Each path below is one point turned by a fixed rotation once a step. After each direction that follows a path, write how fast that rotation turns it, in degrees a step (0 if it stays still).
Each turn is a multiple of 5 degrees from 10 to 175, or 0.
Each row of a path follows its step; steps can be skipped.
path 1
step 1: [  9 -16 -11 -12  -9   6   0  11  -5  -1  -7 -17  -2  -5 -15  -5  10  -7
  12  -2  -9 -14  -5   5  -1   3  21  -4   2  12  -7   8  15 -11   8]
step 2: [  0  -6 -28  -1  10  13   3   4  -9  -5  -4   3  10  -7 -16  -6  -7  -2
   9   3   5  18   5   8 -10 -14 -11  -2  -8   1   0  19   2  10  -8]
step 3: [ -6   0   4  -7   2   4 -10  -8  12  10   9  20 -11 -15  -3  -8   7  12
  -3  12  -3  10 -14   5 -13 -10  -8 -16 -11 -13 -11  -1   2  -7   3]
step 4: [  0   1  -7 -27  -1  -7   2   0  15  -3   8  -5 -16 -10   9   5   9  16
  -6 -13 -12  -2  11 -10   2  -1  10   9  -8  12 -10   9   0 -13  -6]
step 5: [ -4 -11  -8   2  -6   1  -3  11   4   5   0   4  11  -3  16  -3 -13  17
   7   7  -2  12   6 -13  -1  17   1  11  -3   9  18  19   0  11 -15]
step 8: [-24 -16   8  11  -6   2   0  -1   7  -5 -14 -14  13  -5  -2  -4  -2   0
 -16  13  -4  -9  -1  -8   6  11  10 -13  -3   7   1  -7   1  14 -14]
step 10: [  3   4 -11 -11  -6  23   9   0 -18   1  -3   5  -8   4  -8  11  -8  -6
   9   4   3   4  -2  -6   4  -4   1   5  -9 -16 -16 -10  23  14   2]
step 12: [ -8  -9   7  -8  15  -5  17 -13  15 -14   8   9  -7  10   4   0 -10  14
  -3  -9   4  -6 -11 -14 -14  -2 -12  13  -4  -5   5   4  -8 -14   1]
step 14: [  4  13   8   4   6  15 -10   8  -2  -2   1  -3   2  12  14   9 -20  -4
   0  -9  10   9  15  17  11  13   9 -12   8   9   6  13  -8  -8   2]
[ 6 -1  2 -4  0 -2 -1 -3  1  0  0  1 -4  0  1 -6 -5 -3 -2  4  0 -2  3  5
 -2  4 -1  4 -5 -4 -3  6 -2 -2 -6] : 40
[-1  0 -3 -1 -4  2  2 -1  2  2  0  0 -3  1 -1  1  1 -7  5  3  3  3  6  2
 -2  4 -8 -2  4  0 -2  4  1  3  7] : 85
[ 2 -1  2  3  2 -4  3  5  0  4  2 -1  2  2 -6  3 -5  0  6  3  0  1 -1 -4
 -9 -2  2  1  2  1 -4  1 -5  3 -2] : 100
[-2  1  0 -5  2  0  1 -8 -5 -3  2 -6  3  4  3  2 -3  3  1  6 -1  1  0 -3
  0  6  0 -1 -1 -2 -3 -6 -2  2  0] : 20
[ 3 -3 -2  1 -1  1 -1  1 -1  1 -1 -5  2  6 -5 -4  2 -1 -5  2  4 -8 -1  6
  0 -2 -1 -5  1  3 -3 -3  3  6 -2] : 45
[ 0 -5  8  0  0  1  5 -1  1  2  5  0  4 -1  2  0 -2  5 -3  0 -1  3 -2  8
 -3  0  0 -4  4 -4  2  0  0 -2  5] : 125
path 2
step 1: [-11  -4  -7 -13   3 -11  12   0  12  14  10   1   8  -3   3   0 -19  -6
   3  15  17   1   1  -4   0  -1   9  -8   8   0  -6   8 -11  -1  25]
step 2: [  7   6 -11  -2  20  -1  -6  14  13  21  -4   8   9  -6   2   9  15 -12
   6  -7  -1  -2  11  12   4 -15   7   1   2  -4   7  -9  -3  13  -1]
step 5: [ -4   6  -1   1  18 -12 -17   7  -8   2  14   3  -5   0   1   7  -4   8
  11  18   4  -2   9  17   0  -5  -2  25  -2  -4   2  -4  -3  -9  11]
step 7: [  6  -9   2   3  -2  -1  11  12 -11  14 -20   5  -9 -10  -6 -14  11 -14
  18   4 -13   0   0   0   0  10   1  -1  17  -5  -8  -5  14   0   6]
step 8: [  0  -3   6  -2  18  -8  -3  -1 -13 -11   4   2  12  -8  -7  -6  -3  25
  -2  -2  -9   7  -5  -9   6  -2  -7   6  24 -17   0 -13  -3  -1  -1]
step 11: [  3  -6  14 -10  -1  -1  -4   5 -12  -6  -1  -7   5   8 -16  15  -8 -11
   2   1 -25  -1  -4  -6  -6  -7  13  -3   9  -5  10  -8  -4  19   6]
step 12: [ 10   4 -12  -4   1  14  -9 -13   5   2   8   7  -1 -14 -11   6  -5 -11
  16  13  -2  -1 -19 -18   0   0 -12  -7  13  -9  -5   2   4  -5 -10]
step 13: [  5  -3  16  11   7 -18 -13  -5   0  14  -2   7  -2 -13  18  -4  -1   0
  -5   4   6   8 -12  -9   3 -18   3   5   5  -3   3  22  -8  -5   1]
step 15: [  4  14  -7  -6  -3   2 -12   4  -3  -4   0 -15 -17 -11 -11  -5   8 -25
  -9   3  -5 -10   9 -15  18  -3   4  -5  -2  -3 -10 -11   1  -4   5]
[-5  0 -3 -5  2 -1  2  1 -6 -6  5 -2 -1 -3 -5 -3 -1 -2  3 -1 -1  5 -1 -5
 -4 -5 -6 -2  0  2 -4 -2 -1 -1  2] : 95
[ 0  3 -5  4 -4  7 -6 -4  0 -4  2 -2 -3  2  5 -2 -2 -1  2  2 -1 -4  1  0
  5 -2 -3 -9  0 -1 -1  0  1  1  0] : 120
[ 3 -3  1  2  3 -4  2  3 -2  1  2  1 -4  3  6 -1  1 -3  5 -5  4  1  6 -1
 -4 -4  0 -4 -5 -1  4  2  3  3 -5] : 95
path 3
step 3: [ 17   2   9   4   3  -9   7   8 -10  -6 -10  15   9 -14  -5  -1  -4  -2
 -15   7   9 -16   2   2   2  -3   0   7  -1   7   2   0 -10 -21  12]
step 6: [-13   6   5  10  -5   0  10   9   1   7   8  13   5   0 -10  -5   2 -21
 -13  -2   3  -8   0  -3  -8 -18  19   6  14  -5  -3  15  -1  -8   3]
step 7: [ -4 -20   3   8  13  10  20  12   0   6   7   2 -22 -11 -12   1 -13   6
  -6   7   2 -10  -7  10   7 -10  -1  -4   4  -3  -1  -1   1   3  -3]
step 8: [-10  12  -2  -2   7  12  -3   3   5  -3  -1  -1   6   7 -26  -3   7  -6
 -18   4   1  -8  -4   6   0 -24  14  -9   6   3   5   0  10   1  -1]
step 9: [ -1 -11  -4  14  11  -2  17  11   8  12  16 -10  -8  -4 -12   1  -1  -6
   5 -17  -8 -14   7   8   8 -13   3  -6  -1   6   5  -4   2 -14   7]
step 10: [  6 -11   0  12  -5  14   7   2  19   0  -9  -6  -1  18 -13  -9  10   2
 -16  10  13  -5   1   2   7 -13   4 -11   1  10  -2 -11   9   5  -2]
step 11: [ 18  10   2   2   7  -8   5   4   2   0   8   5   1   3 -17   4  -3  -8
  -4  -4   0 -15  13  14  10  -8   1   0 -14   8  14 -19   2 -14   3]
step 12: [  3 -19   6  18   5   5   0  13   9   6  -6  -5   6   9 -10 -14  22 -12
  -4   0   6   7  18   3   2   7   1   0  -1  -5   3 -12   5  -6  -7]
step 14: [  1  -6  11  16  -6  -8   2  12  -6   9   4  19  20   4  -2  -8  11 -15
  -3   9  10  -4   5  12   1  -1   5  15   7  -9   2  -9   2  -9  -2]
[ 4 -6 -3 -3  4 -3 -1  8 -4 -3  3  0 -1 -5  3  2 -1  5 -1 -1 -1 -2 -2  1
  5  4  4  0  0  5  3 -1  0  0  4] : 175
[ 3  6 -3 -5  0  2  0 -1 -1 -3 -3 -2  3  0 -3  8  2 -2 -8  4  3 -3 -3 -6
 -2 -2 -4  0  1  4  4  0 -2  1  2] : 140
path 4
step 1: [-14  10  -6 -15 -14  17  -7  -7   9  -2   9   9  -9   2  13 -10  -3   5
   3  -1   9   5   4  -1  -6  -6  -3  -4 -20  -9  -9  25  -3   4  -6]
step 2: [-8 14  5 -8 -1 -3 -2  5  5 -6 -2  0 10 12 -2 10 -5  4 -9 -9  3  0 23  0
 18  3  3  7  7 12  6 32  6  6 -5]
step 6: [-13  -1  -5   7   1  17 -10  13  12  -9  -2 -17  21   3   9  -7   6   5
  -3  -1  10 -10   7   1 -21   7  -1  14  -8  -5  -6  15   2  -7  -4]
step 8: [ -3 -17  -4  -9   2  -2 -11  -1   2 -26  -3 -14  -6   7   6 -12   6  -1
   8   9 -10   5   1   9  16  10   8   0 -12  12  -9 -10   5 -17  -3]
step 9: [-29   3  -2   7  -4   8 -18  -4 -10   4   9 -13  14   3   2  -8   2   4
 -12   9  -7  10  -8  -4   7  -5   5 -17  -1  -6 -14  -1  -2  -2 -12]
step 10: [ -3   2  -3   0   8   1  -4  19   1   0  -9 -11   5  -2  10 -10  -5 -18
 -23  14  12 -13   8   7  18  -6   6  -4  10  -2  10   1  -1  -5 -13]
step 11: [ -1  -2 -14   4   5  -1 -22  21  -9   1  -3   3  14  -1  10 -14   0  -2
  18  21  11  12   5   7 -13   4   2   3   1   7   5  -4  10  -1   7]
step 12: [  0  12  -8 -10  -5  -1  -6  -9  15 -10  26   2  11  -4   0 -14 -11 -13
  10  19  -2   0   8 -16   8  -5  10 -10   4   2   0 -10   5   0   4]
step 15: [-10   9  -2   9  -2  -7  13  16   8  -2  -2  20   6 -12   3  -2  12 -12
   0  18   8   0   1  -5  11  -7   9   7   0  12   8 -14 -19 -10  -1]
[-3  0 -3  1 -1 -6  1  0  5 -2  6  0 -5  6 -5  3  3  3  1 -4 -1  3  0  5
  6  0 -1  0  0  2 -6  1  2 -2 -2] : 65
[ 2  0  5 -6  2 -1  1  1  1  3  3 -4  0  2 -3  4  3 -7 -3 -1  1 -2  5 -2
  3 -5  5 -2  0  4  2 -3 -5  0  4] : 145
[-2 -7 -2  3 -3  1  2  1  2  0 -1 -1  2  3 -1  2 -1  2 -2  2  9  3 -2  1
  0 -4  0  5  7  2  6  3  0 -1  4] : 90
[-1  5  1  1 -5  3  3 -2  6  2  2  3  0 -1 -3 -5  0 -2 -4  4  3 -2 -6 -3
  0 -5  2  4  0 -1 -4 -1 -3  4 -6] : 130
[ 4  0  1  8  6 -2 -1  7  2  8  0 -4  3  1 -1  1 -4  1 -1 -1  0 -7  1  0
  1 -1 -2  3 -1  1 -2  5  1  0 -4] : 95
path 5
step 4: [-18 -12   5   5   5  -7  -6  -7 -11 -16   0   3  14 -10   2   8   0   4
   0   0  12 -14  -5  17   2 -15 -15   4   0   1   8  -1  -8  -9  -6]
step 5: [  5  -6  -5  12 -15  12  -8  -8  21   6  -6  13   3   8  -4  14   7  -4
  10 -12   0   2  -5  -1   9  -5   1 -19   1   0  -6   7  13   1   7]
step 6: [ 18 -10 -11   1   4   7 -13 -12  -7   7  -3   1  -6 -12   5 -11  -2   6
   1   7  12   1   1   3 -11 -15  -5   1   4  -5   6 -11 -23  -3   4]
step 7: [ -1  -5 -11   3  -7 -13 -11  17   8   3  14   0  13  10 -19   0   2   6
  -1  15  -6   5  -8   4   1  -9  16  -4  11   2  -5  11   1   8   3]
step 8: [-15  -2  -6  -2   7  -6   1  -1  -5 -11  -9   4   1   3   4  -8   0   2
  17  -4  -6  -9  -2  10 -12  -8 -16  -5 -15  19   4   2 -21   3   2]
step 9: [  8 -13  18  15 -17  -4  -6  -6   5   5 -14 -14   8   4  -2  11  -3  -2
   0  -1  -9  -6  -9   2  14  -6  11  -7  -1   4   4   6   3   0  18]
step 10: [  3 -17 -12  -9  10   7   7 -20  -4   3   8   3  12   0   4   7   0  10
   8  -2   9  -2   0   4 -16 -13  -6   5  -7 -18  12   5  -3  -4   4]
step 11: [ -3  12 -17  21   0   4   0  18  13  10  -5  -4  14  -5  -1   3   8   2
   3   4   9  -1  -6  -4  16 -14   7 -13   8  -6   0   2  -2   7  -1]
step 14: [  1  -4  -4   6  -2   2   0  -1   4   5  -7   6   6  13   6   5  -1  11
  13  -8   6  -7   0  10 -33   1 -13   4 -11   1  -1  12   6   1  13]
[ 1 -1  0 -1 -1 -5 -8  3  0  5  1  5 -3 -1 -1 -4 -8 -1  0  1  2  0 -1 -1
 -7  4  0 -6  2  3 -3  0  0  2 -1] : 55
[  1   1  -1   2  -3   0  -1   3   2  -4   1  -4   3   1  -4  -1   0   0
   2   2  -3  -5   2  -1  -1   2   2   0  -2  -2   1   0  -6   1 -14] : 85
[  3  -6   5   5   1   5   1  -2  -4   2  -2  -3 -10   1  -1  -2  -2   2
  -5   5  -2  -3   0   1   0  -3   4   2   2   1   3  -1   1   3  -2] : 120
[ 2 -1 -6 -1  8  9 -2  0  7  1  1  2 -1 -3 -1  0 -2 -3 -3  1  1  0  0  1
  4  0  3 -1  3 -5 -4  1 -4 -3  1] : 70
path 6
step 0: [ -2   5  22  16  -7   6  10  -6  -7   1  -3  13   1  -4  -1  15  12   3
  10   7   4   2  14  -6 -10   5  -9   8  24  -8   9  13 -21   2 -11]
step 1: [-11 -10 -12   8  -6   0   3  -5 -14   0 -22  -5   5   6  -4  -4   1  22
  13   1   4  -4  15 -19  -1  -3  -2   2  18  16  17 -13   6   7 -11]
step 4: [ -7 -18   3   6   5   9  10   0   5  -6  11  26  -6  -1 -13  -2   6   9
  23  -5   5   6  -5 -28   8   3   1   3   0  -4  15  -8   2  -1   9]
step 8: [  8 -12   9   7  -7   5  14  11  -8   2   7   6  11 -10   9   6  19  11
   3 -10 -12   3  -7 -10 -17  27  -5  -1  13  -7  -2  -2  -5  12 -16]
step 9: [ 11 -16  -1  13  -3   0  -8 -13 -14   2  -6   1   1   3   6  -7 -14  16
  13  18 -13  -6  18 -19   8  12  -7  -6  11  -4 -11  -4  -5   2 -11]
step 10: [  3  -4   5  13  -3  13  -2   6   0   0  -1  12  19 -10 -10   8  12   6
  16 -13   8  -7   9 -29   0  -7  -7 -11   7 -11  -9  13   1  16  -4]
step 11: [ -3  -2  -3  16   6  -8  -7  -1  -7  17  -2   2   1  12   5  10  15  15
  12   2 -15  13  15 -10  -2  -4   6   2  28   1   3   6 -19   2   2]
step 12: [  1  -2  -8   0  12  14  18 -14   4  -9 -16   9  16   2 -21  10   8  10
   8   2  -2   3   6 -18  13  10  -6   2  22   5   5  -9   5   2  -2]
step 13: [ -3   3 -11  26  -3  13  10   6   5   3   1  -7  -4  10  -4  -6  16   0
  22  -2 -25 -11   7  -7  12  -1  18  -1   3   2   8   1  -1  14  -3]
[-4 -4 -2 -3  1  3  0 -7  2  3  1  4 -1 -2 -3 -3 -6  6  0  3  4  3 -4  0
  5  1  0 -1  2  4 -6  1  0  1  4] : 140
[-2 -3  0  1  8 -1  4  3  5  3  1  1 -1  5 -7  3  0 -7  0 -2 -5  1 -1 -1
  5 -3  3  2 -1  3  0 -3  2 -2  2] : 40
[-3  1 -3  6 -3  5 -1  1  4  5  2  1  4  0  3  4  0  4 -3 -3 -4 -1 -5  1
  1 -2 -5  2 -7  2  2  5 -1  1 -1] : 130
[-1 -2 -5 -2 -3  4  5  1 -1 -1  2 -1  2 -1  5 -6  0 -3 -3  2 -6 -2 -1  4
  0  3  2  5  3  1  0 -4  5  7 -3] : 65
[ 3  0 -2  6 -2  2  0  0  4 -5 -3 -4  0  2 -5  0 -4 -1  0  1 -2 -6  3  4
  2  3 -2 -9 -3  0 -6 -2 -1  3  1] : 100
path 7
step 0: [ -3   0 -17   1 -13  19   3  -6  -9  -3   4  10   7  -4   3 -14   8   5
   8  -5   0   2 -11  25  11 -11  12   1  -4  21   4  -1  14   0   1]
step 1: [-10  16 -15 -15  12   7  -5   3   2  14   0  13  13  -5  -6  -5   4   0
   0  -3 -14  -4 -20   5  20   4 -11  -7  -1  -5   6  -3  -3   7  15]
step 3: [-12  -7 -15   5   3   8  -2   9   7 -10 -11   0  15  12 -15  -8   3 -10
   5  -6   1  -4   5  17  11  -8   3  -1  -5   2  -4 -19   5 -24  -2]
step 4: [ -3   9  -4  -8  -1   9   0   2   8  -2  -4 -12  17 -11 -15   9   8  -7
 -12   7  -1   5  -3 -20  14   9   3  -5   5 -16  11 -11   4 -16  15]
step 7: [ -3  -7   5 -27   3  15  12  -7 -14   4   5  -1  -1  -5   6  -7  -5   4
 -11   9   5   9  -8 -15  12   7   3 -19   2   4  19   3   3  -5  11]
step 9: [-10  21 -10 -20   4  20   8  -4   2  -7  -4   5  13   8  -1  -3   1  -5
  10  -1  -7   0  -2  17  -5  -7   1   4   9   6  24   5  -4  -4  -9]
step 10: [ -4   0   4 -19   1  14  -4  -2   5  10  -3   4  -2   1   0  -8   8   0
   1   0 -11   8  -5  -8  16 -14  14  -3   6  -2  15 -28   2  19   3]
step 12: [ -1  16  -7 -16  -7   7 -11  10   4   5  -2 -19  14  11 -24   0  -3  -7
   2  -3   7  12   0  12  12  -4  11  -8  10   6   0   4  13  -7  -2]
step 15: [-10   3  11  -6 -13  14  19   5  -3  -7  -8 -19   9  -2   6  -6 -17 -12
 -10  -7   5  -1   0  11  21  -2  11  -3   2  10   4   5  -1  -8   8]
[ 5  5 -1 -5 -1 -3  0 -2 -5 -3 -2  0  2 -5 -5  3  1  0  1  5  0  3 -2  1
 -7  5 -3  2  2 -4  6  2  1 -2 -2] : 145
[-1  5  2  1  2  5  4  2 -1  4  0  0 -7  1 -3  0  2 -7  0  2  5  1 -6 -2
  6  2 -2 -1  3 -5 -1  0 -5  1  0] : 125
[ 2  2  0  1  2 -1 -5  9  6 -2 -2  1  4  4 -4  0  3 -3  1  3  2  4  2 -5
 -3 -5  1  0 -1 -2 -2 -6 -1  0 -1] : 45
[ 4  1  4 -8 -3 -2 -1  0  0  6  3 -7 -3  7  4 -1  1 -5 -1 -4 -3  2  2  2
 -5 -2  0  2  4  2  1 -2 -2  1 -2] : 20
path 8
step 0: [  2  -5  -4 -14 -14 -13  -6  11  -1   0  -8   4   2  -2  -2 -21 -20  -8
   2   0   4 -11   3  -9   6  -4   5   1  18 -19  -1   8  18  -1  -3]
step 2: [  2   0   4   0 -10  -6 -16   7 -10  -1  -3   7   2  -2  14  -7 -16  -1
  -6   3   3  -1   4 -29   2 -13   2 -16 -19 -12  -1  -1 -11   3   6]
step 3: [ 15  10  12  -4  -9  -3  -5 -17  -8 -12  -9  -7   2  -2   4 -19  -6 -12
   6  -4  10  -1  12  -2   2  -5  20   8   6 -17  -9   0   5  -5  -5]
step 4: [ -6   3  -8 -28   1  11 -21  10   8  -4  -1   1  -4  -3  10 -14   6  -8
   6 -13   1  -3 -11 -10  -5  -6  11  -2   0 -11  -3  -8 -11  -9  -3]
step 5: [  3   0  -7   0 -14 -15 -11  11   1  -4   1   2  -7  -4  -6 -28  -7   6
   4  -9  13   2  17 -17  -5  -7  -2  -3  -8  -8   8 -12  12   8   0]
step 6: [ -2  -3  -7  -7   4  -8   7 -19  -9  -2 -13  -3   4  -9  20 -16   0  -5
   2  -3   2   4   6 -10 -10   1  14  -6   3 -12 -14 -20  -2  -3  13]
step 10: [ -3  12 -11  -6 -12 -13  -1  11 -22  -4 -10   1  -4 -11 -15 -13 -13   2
   0 -12  12  12   6 -11   2  10   8   1  -8   2   0 -10  -6  -7   6]
step 13: [ 18   9  -5 -15  -2  -1   6   8   3   1 -27   5  13   1  -7 -23  -9   4
  -4   0  13  -7   4 -11   7   7   3  -8   1   5  -3   0 -10   0   8]
step 14: [-15   3   6   1  -1  -6  -9  -5   8   5  -1  -8   7  -3   0 -20 -18 -15
  19   3  -1  -2   1 -17  -9   6   9  12 -10   8 -12  -1 -14  -5   8]
[-1  2  2 -3 -1 -3 -3  2 -5  0 -2 -3 -4  8 -2  2 -1 -1  0  1  5  2 -2 -1
  5  0 -6  1 -2  1 -5 -2  9  1  3] : 145
[-1 -3 -1 -1  1 -4 -5 -2  3  3 -9  3 -2  5 -4  2  4  1  1 -1 -3  1  6 -1
 -2 -3  1 -5  0  3  6  0 -1  3  2] : 95
[ 5  4  6 -3 -2 10  1 -1  1 -4 -3 -3 -3  3 -1  2  1 -3 -4  1 -2  0  1 -4
  0  0  1 -1  4  1  0  1 -1  5 -7] : 80
[-2 -6 -3 -3  0  5  0 -5  0 -1  0 -4  3  5  4  2  4 -5  5  0  0 -4  0  2
 -3  1  3  5 -2  3 -5 -1 -1  4  5] : 140
[ 7  6  3  4  2  0  0 -3  1  3 -4  1  1  1  3 -1 -1  0  4 -2  0 -2 -4  0
  1 -3 -4 -2 -5 -1 -3  9 -4  0  4] : 65
